In the data rows, 128 means zero.
Here are some numbered points:
<175 163 112 016 102 131 150 137 109 151 174 141 109 122 120 135 111 117 194 117 142 148 138 123 146 114 133 180 129
 057 118 157> 0
<174 170 108 032 095 065 141 127 110 153 188 133 124 127 119 132 117 123 185 115 145 142 133 116 137 111 130 184 136
 158 117 140> 1
<157 137 157 118 112 117 160 153 124 111 147 100 173 129 123 140 132 093 082 117 100 139 123 181 143 081 108 106 141
 130 125 068> 2
<103 136 154 169 122 092 154 144 141 106 101 134 137 113 116 140 135 120 008 136 114 141 154 135 120 124 126 103 115
 114 113 115> 3
<096 118 171 106 111 067 202 113 147 112 139 138 176 122 145 116 141 181 000 137 127 159 138 181 148 109 113 099 124
 145 142 147> 4
<131 110 109 191 129 108 114 154 131 088 135 122 097 117 124 169 120 162 135 125 124 106 102 154 092 147 162 108 126
 167 113 042> 5
<102 133 142 101 104 111 150 099 141 139 142 148 142 129 118 128 118 182 104 155 143 170 158 115 137 118 139 125 138
 106 143 206> 6
<146 102 088 071 141 152 093 109 144 162 124 122 153 156 156 126 156 109 183 135 129 140 127 114 150 157 140 179 147
 135 112 152> 7
<115 150 137 168 120 143 093 143 127 136 136 131 067 133 082 141 111 124 197 134 094 150 172 032 120 087 114 104 144
 099 126 108> 8
<113 106 137 064 114 181 078 114 105 127 132 128 204 160 153 107 124 116 136 121 102 096 128 131 144 121 104 115 137
 177 153 117> 9
<126 141 143 078 138 114 149 141 130 099 103 133 131 132 122 122 143 104 103 115 105 129 137 151 120 104 111 118 124
 155 125 084> 10
<174 104 087 130 112 117 095 133 123 158 182 140 079 113 126 165 121 137 113 123 148 165 118 161 126 142 184 182 129
 131 107 150> 11
<092 136 162 138 165 086 166 167 148 124 094 102 078 129 159 108 138 091 026 174 156 087 147 115 161 122 084 126 118
 113 153 114> 12
<172 157 111 021 102 124 142 129 102 141 170 135 101 122 127 134 126 140 082 118 144 138 131 143 149 111 123 171 145
 149 111 143> 13
<091 096 148 130 133 081 104 103 142 120 153 125 093 106 138 112 132 092 066 135 137 150 138 164 114 131 125 107 104
 130 134 134> 14
<134 116 113 255 150 084 110 154 129 117 126 130 111 121 110 163 124 137 191 117 114 116 131 163 093 136 144 114 134
 113 107 103> 15
<086 105 123 133 144 147 105 119 122 127 083 116 183 142 154 112 119 146 184 145 151 088 093 131 126 150 136 119 135
 122 147 118> 16
<162 155 123 072 123 154 082 138 120 114 101 103 148 118 118 092 127 127 204 091 148 126 115 055 135 117 094 126 096
 172 138 115> 17
<138 180 135 080 080 173 114 117 114 093 126 108 067 093 120 127 129 107 171 125 124 135 134 126 148 099 107 127 130
 174 139 116> 18
<095 083 110 182 178 137 149 140 153 132 061 118 155 162 128 127 140 112 130 126 085 124 145 132 129 146 110 118 131
 077 107 124> 19
<071 081 168 084 170 069 162 104 184 132 145 157 164 128 130 103 151 131 129 127 146 167 149 147 081 141 102 087 098
 138 133 166> 20
<116 115 114 178 162 102 122 133 167 138 081 132 127 166 120 122 139 076 133 134 089 109 143 125 128 142 118 129 125
 100 098 103> 21
Which three points above are nearest to each new point by angle, seen from the average point of the numbered points? Their numbers follow each, nearest first.
<146 113 109 184 136 137 171 137 140 128 135 134 136 098 115 155 134 097 117 117 122 129 127 137 107 129 170 131 100
 070 099 102> : 15 19 21
<146 072 137 095 170 135 103 119 159 117 151 149 152 084 106 136 158 125 154 103 141 164 102 161 067 153 173 106 110
 126 078 083> : 5 20 11
<130 160 125 123 166 133 141 165 123 111 122 120 084 148 114 117 117 072 202 121 112 103 134 102 135 105 093 125 104
 139 116 065> : 8 17 18
<115 143 143 015 120 129 122 140 131 103 128 084 104 134 141 103 122 096 132 151 135 085 117 130 174 097 068 128 119
 165 146 099> : 18 10 9
<109 156 152 094 132 151 151 128 110 139 110 105 105 142 143 116 162 136 197 123 104 101 141 079 132 143 104 103 151
 167 146 120> : 17 18 8
<140 144 148 081 100 121 122 137 113 129 115 111 176 110 144 130 131 170 052 120 105 133 130 118 141 097 097 123 158
 150 139 102> : 4 2 9
<139 112 126 211 138 111 209 145 141 112 115 121 179 109 104 165 118 094 168 125 115 113 129 157 098 130 158 110 106
 108 105 059> : 15 5 19
<131 153 142 175 145 127 172 144 121 141 160 148 087 139 094 137 128 126 127 126 092 143 170 077 119 096 106 091 148
 159 130 115> : 8 15 3
<119 128 088 074 141 148 072 112 092 183 117 155 174 178 157 112 095 134 140 130 138 115 117 111 132 169 137 181 140
 111 151 180> : 7 9 16
<102 174 148 074 165 112 150 158 143 120 110 112 102 153 141 095 133 100 121 160 129 067 134 097 163 130 083 122 101
 135 142 111> : 12 10 17
<150 129 122 152 108 139 089 130 127 103 120 129 122 089 142 155 124 153 135 134 129 123 084 144 124 132 156 113 130
 159 128 072> : 5 15 16
<134 138 119 150 133 191 096 128 132 120 091 106 115 125 143 148 120 099 145 138 130 112 079 157 131 130 151 105 142
 079 130 087> : 16 5 19
<114 098 123 138 137 159 067 128 181 116 085 100 115 146 135 119 149 083 093 143 097 114 128 155 130 133 128 123 155
 117 106 113> : 21 19 14
<123 132 101 074 168 136 130 132 153 123 118 136 103 134 120 130 124 115 125 137 121 135 109 091 115 132 094 121 138
 149 122 076> : 10 17 18
<174 137 095 120 108 122 109 129 129 144 160 120 086 104 124 165 126 173 223 123 154 148 117 154 118 135 184 170 141
 130 104 161> : 11 1 0
<083 120 133 158 155 167 126 137 115 138 080 154 083 178 110 125 112 098 209 128 081 110 170 043 109 127 113 097 142
 096 150 119> : 8 19 21
<097 121 153 206 137 079 151 128 157 152 107 156 073 118 091 135 127 164 022 153 103 166 167 116 107 117 124 084 132
 092 125 139> : 3 14 4
<131 134 143 081 165 183 084 125 114 142 129 122 122 173 153 096 149 117 099 089 117 117 117 103 120 152 098 097 113
 074 151 130> : 9 17 7
<117 128 129 055 109 201 094 103 110 143 060 088 171 150 160 105 147 129 089 122 119 094 128 111 145 142 104 119 142
 168 165 152> : 9 16 17
<115 123 156 114 096 136 126 123 146 106 143 130 130 104 134 130 134 130 076 144 117 159 131 147 134 118 117 106 138
 108 129 147> : 4 3 6
<165 181 118 022 099 122 070 134 106 121 150 134 121 095 124 138 123 115 053 111 143 147 132 112 141 114 128 170 130
 142 114 145> : 13 1 0
<116 142 148 098 101 132 160 126 144 095 141 116 103 102 132 126 121 130 093 146 124 127 115 161 143 117 113 120 137
 135 126 114> : 4 2 18
<135 155 143 153 140 128 179 160 111 110 107 132 099 127 104 130 113 123 176 111 101 143 157 123 122 102 105 109 144
 096 118 074> : 8 15 19
<191 117 117 117 126 160 117 134 126 136 163 101 016 093 119 139 143 144 000 085 167 140 083 103 109 158 186 135 106
 087 108 146> : 11 13 14
<102 108 162 103 092 112 143 113 135 139 112 129 156 095 145 117 136 144 115 138 132 165 136 176 140 112 122 113 124
 174 140 150> : 4 20 6
<123 141 139 066 129 099 096 121 109 116 154 127 188 156 136 103 120 142 123 124 120 087 124 148 153 103 108 127 131
 153 149 158> : 9 1 13
<104 125 112 132 128 150 129 124 165 130 094 116 091 168 139 112 147 136 087 147 092 101 128 133 138 131 121 122 153
 105 124 135> : 19 21 12
<169 120 084 114 109 171 122 122 117 157 209 134 073 082 123 158 118 147 080 119 162 144 111 144 121 148 187 172 127
 139 108 135> : 11 13 0
<120 094 142 053 139 110 116 131 107 154 165 117 139 165 150 108 131 110 182 118 115 110 128 118 128 120 101 126 134
 123 147 141> : 9 7 0
<124 168 147 170 137 115 141 138 126 134 172 151 057 119 089 142 118 122 087 124 101 135 168 087 116 093 114 096 120
 112 121 109> : 8 3 12
<161 172 118 039 097 095 091 133 116 147 212 129 091 142 127 141 125 154 071 112 144 148 137 128 151 111 139 168 135
 118 121 136> : 13 1 0
<136 122 120 168 125 125 100 130 160 097 140 123 113 094 116 163 132 135 099 133 130 116 100 177 105 128 157 106 134
 165 111 088> : 5 15 11
<133 083 102 163 121 205 148 114 133 111 127 119 115 140 123 122 116 143 065 107 121 137 113 092 106 161 125 114 114
 167 118 119> : 5 3 19
<148 178 149 093 127 113 184 139 131 106 121 130 089 134 114 126 131 108 142 112 109 146 131 137 122 101 103 102 138
 162 117 087> : 10 18 2
<116 111 158 121 097 097 197 116 147 090 087 145 143 112 136 122 138 128 191 147 118 153 130 166 144 120 124 111 125
 141 126 136> : 20 4 16
<151 140 133 168 100 108 111 123 141 096 130 116 145 072 127 169 127 156 109 138 120 123 107 203 124 115 164 114 122
 152 113 079> : 5 15 2
<133 107 137 100 142 109 120 137 111 126 085 128 125 182 121 101 129 107 156 092 128 103 112 081 125 132 132 102 118
 109 157 177> : 17 16 19
<113 086 121 117 143 175 062 114 159 132 099 107 206 150 160 110 149 094 002 141 092 107 119 166 147 131 106 116 163
 124 134 132> : 9 3 19
<139 119 110 165 078 157 078 124 125 123 074 103 160 092 125 158 118 133 143 130 149 145 090 128 131 147 170 121 111
 175 124 096> : 5 16 17
